Each path below is one point turned by a fixed rotation once a step. After each direction that follows a path, write how fast that rotation turns it, in deg/step (0 if it stays still).
Each turn is a multiple of 5 degrees from 10 to 175, or 0.
Each row of a path follows its step; steps can be skipped.
Path 1:
step 0: .19 -.08 .08 -.15 .00 .20 -.18 .09 .00 .19 -.22 -.22 -.08 .31 -.29 .08
 .20 -.14 .12 -.35 -.16 .03 .05 -.07 -.10 -.13 .29 -.19 -.05 .06 -.13
 .02 .03 -.05 -.27 .20 .05 -.10 -.20 -.26 -.13 .27 -.04 -.02 -.10 .05
 -.11 .07 -.08 -.25 -.01 -.23 -.09 -.01 -.02 -.05 -.01
step 1: .11 .00 -.17 -.15 -.03 -.01 .02 .36 .05 .06 -.04 .12 .43 .17 .10 -.10
 .17 .09 -.03 -.15 -.26 -.15 -.06 -.38 -.16 .15 -.03 .05 .00 .14 .10 .11
 .13 .28 -.20 .03 -.05 -.09 -.02 .16 -.02 -.14 .15 -.21 -.23 -.08 .01
 .09 -.28 -.22 -.02 -.08 -.18 .02 .04 -.05 -.08
step 2: .10 .03 -.08 -.01 -.34 .24 .02 -.18 -.01 .05 -.04 -.10 .09 .00 -.03 .25
 .18 .11 .12 -.14 .06 -.11 -.05 -.19 -.09 .22 .28 .07 .10 -.19 -.24 .09
 -.05 .09 -.14 -.03 .15 .08 -.05 -.19 -.12 .27 .20 -.22 -.14 .21 -.17
 .00 .20 -.27 .03 -.29 -.27 .18 .07 -.05 -.05
step 4: .05 -.04 -.06 -.10 -.13 .23 .13 .33 -.03 .08 -.13 -.17 .18 -.03 -.11 .16
 -.01 .11 -.17 .06 .00 .04 -.17 -.27 .05 .19 .15 .01 -.08 -.04 .22 .21
 .20 .12 .09 .18 .15 .31 -.20 -.08 .08 .24 .12 -.13 -.04 .31 -.24 .05
 .13 -.17 -.01 .07 -.21 .06 .02 .22 .15
step 6: .06 -.22 -.15 .19 -.12 .03 -.05 .48 .10 .03 -.20 -.17 .22 .03 -.01 -.10
 -.11 -.07 .14 .17 -.16 .17 -.03 -.21 .06 -.02 -.04 .30 .22 -.03 .06 .07
 .12 .25 .01 .08 -.08 .07 -.25 .22 -.01 .25 .14 .00 -.25 .05 -.04 .24
 .07 -.14 -.05 -.18 -.18 .07 .06 -.10 .10
step 8: .01 -.10 .00 -.10 .05 .22 .05 .18 .00 .11 -.36 .09 .26 .21 -.01 .07 .00
 -.08 -.11 -.12 -.20 .06 .10 -.08 -.07 -.13 .05 .10 .26 .15 .16 -.07
 -.01 .24 -.15 -.13 .08 -.07 -.17 .26 .01 -.07 -.03 .10 -.43 .01 -.06
 -.05 .04 -.21 -.18 -.24 -.29 -.13 -.17 .15 -.15
step 10: .18 .00 .06 -.16 -.27 .04 .02 .02 .10 .09 -.19 .00 .17 .17 .03 -.21 .04
 .01 -.02 -.20 .04 -.13 .04 -.21 .08 -.08 .06 .03 -.04 .16 .08 -.04 .11
 .29 -.46 .12 .10 -.14 -.01 -.04 -.03 -.17 .12 -.19 -.24 .13 .05 -.08
 -.23 -.36 .18 -.11 -.19 -.02 -.14 -.24 -.09
step 11: .06 -.16 -.21 .13 -.24 .23 .14 .05 -.09 .03 -.13 -.07 .31 .18 .02 .27
 .01 .28 .14 .04 -.27 .02 -.02 -.24 -.19 .17 .09 .04 .14 -.05 .05 .16
 -.12 .03 -.13 -.10 .01 .08 -.18 -.17 -.03 .13 .09 -.26 .00 .13 -.13 .09
 -.11 -.28 -.15 -.27 -.12 .17 .15 .09 .19
step 12: .19 -.10 .14 -.03 .01 .14 -.03 .01 .02 -.07 .11 -.04 .04 .17 -.07 -.01
 .28 .19 -.01 -.16 .11 .06 -.14 -.32 -.06 .16 .10 .21 .00 .01 -.10 -.10
 .11 .23 -.37 .25 .04 .13 .03 -.04 -.20 .00 .06 .16 -.04 .30 -.25 -.19
 -.08 -.08 -.15 .05 -.28 .24 -.25 -.09 -.06
Speeds:
-.01 -.04 .07 -.07 .03 .06 -.02 -.02 -.02 .06 .00 .00 .04 .04 .03 -.01
 -.02 .04 -.02 -.02 .14 -.03 -.02 .03 .03 -.03 -.03 -.06 .03 -.08 -.11
 -.01 .05 .01 -.01 .01 .03 .01 -.02 -.05 -.01 .00 .02 .05 .00 .09 -.02
 .01 .01 .03 .06 .01 .03 .02 .05 -.04 -.06 | 145
.01 .03 -.06 .01 -.05 -.06 -.03 .03 .04 -.02 .08 -.06 .05 .00 .04 -.05
 -.02 -.07 -.02 -.07 -.01 -.02 .02 .00 .06 -.01 -.08 .03 .06 .00 -.05
 .08 -.01 -.05 -.06 -.04 -.05 .01 -.02 -.02 -.03 .02 -.01 -.08 .05 .04
 .10 .03 -.01 -.03 .01 .00 -.04 .00 .04 -.05 .00 | 80
.03 .02 .00 -.07 .04 .00 -.03 -.01 .02 .01 -.05 .00 .04 .02 .03 -.13
 -.04 .04 -.07 .11 .00 -.11 -.01 .02 .00 -.04 .00 .05 .05 .04 .01 .02
 .04 .04 -.03 -.05 .01 .03 .01 .10 .04 .00 .02 .02 .00 -.06 .02 .00 -.01
 -.02 -.03 -.03 -.01 .05 .03 .04 .04 | 155
.01 -.03 -.05 .03 -.04 -.02 .00 -.03 .08 -.01 .01 .06 .03 .03 -.03 -.02
 -.08 .03 .04 .01 -.05 -.05 .00 -.05 .00 -.10 -.02 -.09 -.05 .05 .03
 -.05 .05 -.02 -.01 .10 .00 .02 -.07 -.04 .03 .04 .00 .00 .06 -.02 -.04
 .06 -.03 .01 .01 -.02 .03 .00 .01 -.08 .04 | 70
.04 -.11 .00 .04 .01 .04 .04 -.03 -.04 .03 -.08 .02 .00 .04 .06 .02 .03
 .00 .02 -.01 -.04 -.02 .00 -.04 .07 -.04 .00 .02 -.02 -.04 .03 .11 .00
 .00 .11 .01 .00 .05 .05 .04 .04 -.01 .02 -.02 .03 .00 .05 .01 .02 .07
 .00 -.04 -.09 -.06 .06 -.03 .01 | 155
.06 -.03 -.06 .10 .05 .03 .05 .03 .00 .00 .01 -.04 -.05 .01 -.05 -.04
 -.03 .02 -.01 .04 .05 .04 .00 .04 .08 .00 -.04 .02 .00 -.04 .07 .00 .02
 -.04 .00 .07 -.07 .04 .00 .05 -.04 .00 -.07 .05 -.01 .07 .00 .02 -.01
 -.02 .00 .03 .02 .13 .01 .04 -.02 | 45
